In the data rows, the value 128 means zero.
Each row belongs to one hidden group. There are 6 groups. Groups can overlap: rows of different groups may look alike. The first row asked about is in group 0, and each new group gets the next number.
Each row in order, then its group:
[99, 174, 117, 124, 181, 151, 107, 89, 102, 102, 129, 147, 139, 97, 139, 156] 0
[101, 76, 120, 153, 102, 100, 126, 124, 137, 130, 142, 90, 104, 119, 106, 111] 1
[91, 153, 125, 125, 149, 91, 111, 75, 71, 130, 146, 161, 141, 108, 121, 144] 2
[161, 120, 172, 79, 126, 160, 126, 129, 138, 155, 85, 99, 106, 156, 97, 108] 0
[159, 105, 188, 122, 110, 115, 114, 144, 147, 150, 100, 129, 119, 153, 127, 109] 1
[97, 144, 142, 135, 135, 149, 134, 104, 111, 83, 137, 111, 149, 119, 123, 145] 0
[149, 117, 175, 140, 106, 136, 147, 140, 143, 167, 97, 128, 100, 162, 138, 103] 3
[152, 140, 75, 85, 121, 143, 151, 148, 87, 108, 145, 156, 106, 145, 82, 136] 4
[109, 76, 120, 133, 130, 116, 130, 147, 141, 131, 141, 151, 111, 121, 111, 122] 1
[134, 135, 134, 83, 123, 151, 124, 120, 160, 158, 136, 131, 102, 137, 111, 104] 0
[141, 87, 120, 139, 114, 146, 124, 142, 158, 145, 145, 144, 87, 144, 120, 113] 1
[152, 141, 158, 162, 149, 139, 135, 139, 112, 113, 87, 138, 158, 146, 146, 122] 3
[84, 112, 123, 141, 92, 101, 148, 155, 161, 147, 137, 118, 125, 101, 135, 110] 3
[119, 114, 136, 84, 132, 159, 118, 119, 154, 149, 130, 133, 111, 132, 113, 108] 0
[127, 164, 70, 146, 140, 152, 111, 182, 100, 134, 177, 177, 156, 143, 86, 150] 4
[97, 153, 94, 145, 154, 73, 112, 120, 109, 96, 91, 166, 124, 112, 121, 157] 2
[136, 103, 121, 80, 111, 142, 119, 121, 167, 160, 137, 142, 106, 150, 136, 109] 2
[115, 105, 134, 150, 129, 133, 141, 136, 148, 158, 161, 154, 114, 116, 152, 96] 3
[103, 148, 131, 129, 137, 167, 140, 95, 125, 102, 144, 88, 162, 104, 138, 145] 0
[117, 175, 118, 108, 124, 154, 141, 81, 100, 110, 138, 115, 153, 133, 153, 155] 0
[125, 127, 150, 77, 129, 154, 127, 110, 128, 119, 136, 120, 127, 139, 142, 122] 0
[98, 85, 129, 146, 122, 105, 127, 152, 156, 125, 125, 116, 113, 102, 123, 106] 1
[139, 119, 144, 91, 109, 158, 119, 122, 125, 142, 159, 116, 121, 138, 100, 128] 0
[96, 158, 101, 128, 141, 164, 116, 100, 92, 106, 133, 134, 147, 117, 112, 137] 0
[86, 99, 142, 144, 91, 83, 142, 156, 97, 111, 113, 89, 155, 100, 136, 149] 1
[101, 174, 105, 119, 167, 143, 131, 99, 94, 92, 143, 107, 157, 107, 100, 135] 0
[97, 150, 138, 200, 168, 64, 121, 104, 116, 72, 94, 60, 155, 142, 142, 149] 3
[148, 94, 136, 150, 99, 147, 134, 143, 157, 153, 133, 159, 102, 145, 140, 114] 3
[104, 119, 143, 157, 141, 97, 123, 128, 155, 118, 134, 134, 108, 131, 163, 131] 3
[156, 92, 171, 136, 99, 126, 129, 155, 151, 154, 98, 118, 110, 156, 98, 102] 1
[97, 124, 128, 133, 138, 98, 152, 140, 144, 159, 120, 136, 89, 130, 138, 122] 3
[101, 117, 118, 160, 173, 119, 144, 154, 127, 97, 170, 126, 127, 102, 135, 141] 3
[98, 99, 115, 151, 132, 97, 125, 141, 132, 150, 117, 107, 125, 118, 135, 104] 1
[117, 146, 102, 134, 150, 115, 132, 122, 146, 104, 101, 115, 166, 109, 141, 170] 3
[134, 98, 142, 90, 133, 132, 143, 143, 164, 146, 138, 157, 106, 121, 153, 108] 2
[157, 111, 175, 85, 97, 156, 125, 120, 132, 151, 103, 102, 110, 162, 132, 111] 0
[140, 111, 120, 145, 122, 132, 134, 156, 159, 150, 131, 167, 109, 124, 135, 90] 3
[139, 97, 131, 154, 109, 153, 117, 133, 137, 142, 172, 149, 104, 123, 124, 114] 1
[167, 178, 47, 120, 92, 112, 88, 145, 100, 91, 153, 122, 205, 158, 114, 95] 4
[138, 156, 137, 155, 131, 133, 156, 144, 126, 114, 148, 136, 148, 125, 134, 124] 3
[120, 151, 107, 122, 146, 156, 113, 90, 108, 109, 129, 123, 155, 117, 122, 159] 0
[102, 146, 104, 121, 145, 75, 126, 84, 103, 106, 146, 180, 144, 114, 145, 130] 2
[99, 144, 104, 137, 130, 88, 137, 77, 107, 125, 140, 131, 138, 100, 150, 177] 2
[168, 129, 77, 113, 150, 153, 95, 146, 91, 110, 152, 153, 133, 160, 116, 123] 4
[136, 156, 139, 128, 138, 96, 143, 114, 127, 121, 144, 158, 142, 88, 146, 160] 3
[126, 166, 145, 152, 154, 124, 154, 174, 100, 137, 154, 127, 177, 106, 152, 151] 3
[90, 130, 101, 121, 162, 138, 110, 75, 135, 114, 142, 129, 156, 117, 130, 138] 2
[130, 120, 133, 81, 111, 155, 138, 117, 140, 130, 142, 120, 126, 131, 132, 132] 0
[93, 163, 121, 124, 145, 143, 140, 93, 89, 103, 132, 141, 150, 97, 131, 163] 0
[129, 114, 128, 84, 123, 143, 119, 125, 142, 156, 145, 113, 93, 126, 121, 101] 0
[177, 119, 177, 98, 106, 104, 139, 136, 168, 128, 93, 118, 98, 155, 128, 123] 2
[138, 121, 58, 82, 95, 160, 125, 99, 157, 144, 151, 139, 117, 124, 108, 108] 4
[114, 162, 133, 114, 124, 138, 121, 107, 103, 92, 144, 108, 161, 117, 119, 168] 0
[147, 112, 141, 144, 103, 132, 145, 157, 157, 136, 152, 161, 125, 139, 139, 116] 3
[142, 125, 135, 78, 104, 147, 129, 121, 176, 144, 137, 142, 121, 136, 139, 111] 0
[131, 140, 81, 119, 155, 157, 115, 102, 116, 141, 157, 108, 132, 137, 79, 125] 4
[155, 133, 182, 152, 121, 119, 139, 139, 153, 140, 103, 124, 106, 170, 140, 120] 3
[133, 176, 141, 137, 160, 128, 138, 169, 73, 132, 134, 86, 152, 119, 133, 115] 3
[124, 117, 135, 144, 94, 89, 128, 105, 165, 174, 134, 134, 120, 121, 148, 105] 1
[120, 168, 120, 128, 133, 180, 139, 96, 99, 100, 117, 137, 155, 94, 150, 147] 0
[169, 102, 177, 148, 115, 127, 137, 153, 144, 154, 81, 143, 115, 154, 135, 106] 3
[137, 141, 50, 108, 101, 106, 126, 137, 149, 99, 128, 163, 144, 102, 128, 128] 5
[157, 110, 177, 155, 102, 120, 148, 136, 126, 144, 97, 148, 113, 159, 146, 106] 3
[117, 90, 112, 151, 109, 133, 114, 147, 156, 147, 140, 163, 90, 109, 133, 118] 1
[117, 139, 148, 114, 186, 91, 127, 104, 80, 100, 117, 141, 188, 91, 152, 149] 2
[122, 149, 76, 125, 137, 185, 104, 135, 131, 98, 165, 123, 125, 151, 129, 144] 4
[153, 93, 174, 167, 115, 126, 125, 146, 120, 151, 86, 140, 103, 156, 105, 110] 1
[162, 118, 171, 83, 126, 111, 119, 111, 149, 154, 91, 98, 114, 160, 108, 105] 2
[106, 130, 120, 155, 164, 114, 147, 136, 120, 106, 137, 130, 94, 99, 101, 140] 3
[106, 91, 119, 135, 100, 118, 133, 144, 130, 139, 135, 136, 110, 105, 130, 115] 1
[140, 115, 131, 91, 113, 153, 128, 131, 149, 143, 151, 131, 93, 136, 110, 113] 0
[159, 121, 173, 75, 138, 141, 127, 124, 150, 164, 88, 88, 105, 157, 103, 104] 0
[119, 165, 128, 130, 125, 150, 137, 95, 99, 116, 116, 98, 168, 145, 133, 150] 0
[157, 124, 177, 142, 113, 107, 140, 138, 128, 138, 110, 158, 113, 148, 120, 120] 3
[104, 99, 112, 144, 116, 99, 127, 137, 151, 145, 115, 114, 124, 105, 133, 117] 1
[111, 110, 141, 156, 122, 102, 119, 131, 136, 132, 144, 154, 103, 126, 138, 118] 1
[148, 147, 119, 145, 159, 126, 119, 95, 153, 105, 137, 69, 139, 113, 140, 139] 2
[135, 107, 136, 155, 105, 124, 161, 152, 121, 150, 130, 159, 115, 130, 135, 131] 3
[172, 162, 171, 131, 160, 122, 137, 140, 122, 125, 86, 159, 126, 143, 167, 137] 3
[139, 123, 147, 156, 99, 111, 129, 137, 147, 128, 145, 131, 114, 101, 157, 113] 3
[157, 85, 173, 148, 102, 118, 124, 142, 143, 150, 103, 137, 107, 162, 118, 104] 1
[155, 115, 187, 150, 114, 117, 119, 151, 121, 149, 101, 125, 123, 164, 106, 111] 1
[122, 177, 118, 131, 161, 128, 96, 111, 99, 95, 137, 118, 152, 121, 112, 132] 2
[123, 102, 134, 143, 110, 140, 138, 136, 155, 152, 121, 160, 101, 131, 125, 122] 1
[112, 151, 119, 103, 137, 163, 132, 99, 101, 101, 142, 89, 153, 120, 108, 171] 0
[109, 112, 129, 146, 108, 125, 130, 153, 96, 88, 139, 111, 178, 113, 132, 154] 1
[164, 139, 126, 108, 128, 141, 111, 121, 125, 135, 144, 100, 122, 128, 126, 127] 0
[121, 159, 125, 105, 141, 144, 108, 81, 102, 131, 141, 152, 137, 102, 143, 158] 2
[103, 154, 113, 148, 131, 142, 127, 118, 109, 85, 145, 124, 165, 148, 121, 144] 0
[77, 136, 82, 175, 131, 89, 137, 126, 129, 173, 126, 98, 145, 83, 147, 124] 3
[156, 122, 168, 146, 129, 118, 145, 134, 157, 145, 104, 121, 99, 162, 148, 98] 3
[166, 109, 171, 93, 104, 95, 125, 114, 146, 148, 89, 83, 113, 147, 108, 117] 2
[150, 157, 85, 112, 114, 75, 79, 147, 106, 108, 148, 95, 151, 51, 122, 162] 5
[91, 113, 115, 156, 111, 102, 122, 167, 143, 149, 103, 104, 99, 100, 145, 107] 1
[140, 125, 94, 165, 154, 123, 155, 159, 112, 93, 136, 138, 118, 95, 122, 126] 3
[80, 141, 121, 119, 116, 113, 110, 114, 94, 103, 137, 111, 160, 133, 166, 174] 2
[124, 141, 144, 101, 136, 137, 124, 119, 141, 121, 137, 129, 150, 127, 108, 116] 2
[172, 145, 94, 121, 122, 189, 128, 175, 161, 112, 161, 129, 85, 158, 94, 149] 4
[122, 134, 67, 131, 156, 157, 116, 109, 129, 127, 153, 163, 143, 109, 127, 122] 4
[122, 137, 95, 137, 164, 109, 111, 88, 117, 108, 131, 135, 167, 109, 153, 165] 2
[155, 119, 166, 88, 130, 159, 123, 111, 151, 152, 90, 90, 94, 160, 97, 105] 0
[119, 97, 128, 152, 116, 135, 131, 157, 111, 108, 136, 113, 151, 113, 134, 149] 1
[109, 145, 61, 85, 167, 147, 109, 106, 117, 140, 135, 115, 125, 123, 151, 128] 4
[109, 162, 44, 112, 200, 75, 171, 168, 103, 116, 110, 93, 131, 106, 169, 139] 5
[109, 157, 112, 123, 151, 154, 148, 108, 90, 108, 108, 130, 155, 92, 152, 143] 0
[72, 96, 125, 146, 126, 97, 120, 137, 176, 129, 126, 115, 93, 94, 152, 115] 1
[110, 148, 134, 147, 135, 139, 129, 133, 124, 122, 139, 160, 131, 126, 155, 139] 3
[136, 107, 145, 137, 114, 124, 121, 145, 135, 142, 142, 152, 114, 141, 94, 115] 1
[99, 131, 112, 103, 128, 100, 124, 120, 115, 109, 121, 127, 164, 127, 128, 173] 2
[156, 88, 175, 147, 109, 118, 124, 118, 130, 147, 97, 145, 112, 159, 126, 105] 1
[106, 102, 117, 133, 119, 129, 126, 150, 90, 108, 136, 116, 152, 131, 120, 159] 1
[161, 95, 174, 157, 104, 124, 118, 133, 127, 140, 90, 122, 114, 162, 96, 108] 1
[134, 131, 61, 85, 119, 154, 136, 99, 94, 132, 154, 72, 125, 127, 109, 136] 4
[176, 117, 180, 153, 113, 102, 122, 139, 150, 141, 104, 132, 89, 159, 125, 102] 1
[158, 113, 176, 88, 90, 154, 124, 131, 153, 155, 94, 97, 111, 151, 95, 119] 0
[153, 142, 52, 141, 149, 172, 138, 166, 113, 132, 124, 174, 158, 168, 84, 121] 4
[149, 140, 173, 147, 103, 118, 126, 141, 147, 147, 91, 141, 128, 149, 147, 113] 3
[141, 136, 143, 140, 148, 124, 140, 150, 114, 98, 134, 167, 138, 148, 153, 153] 3
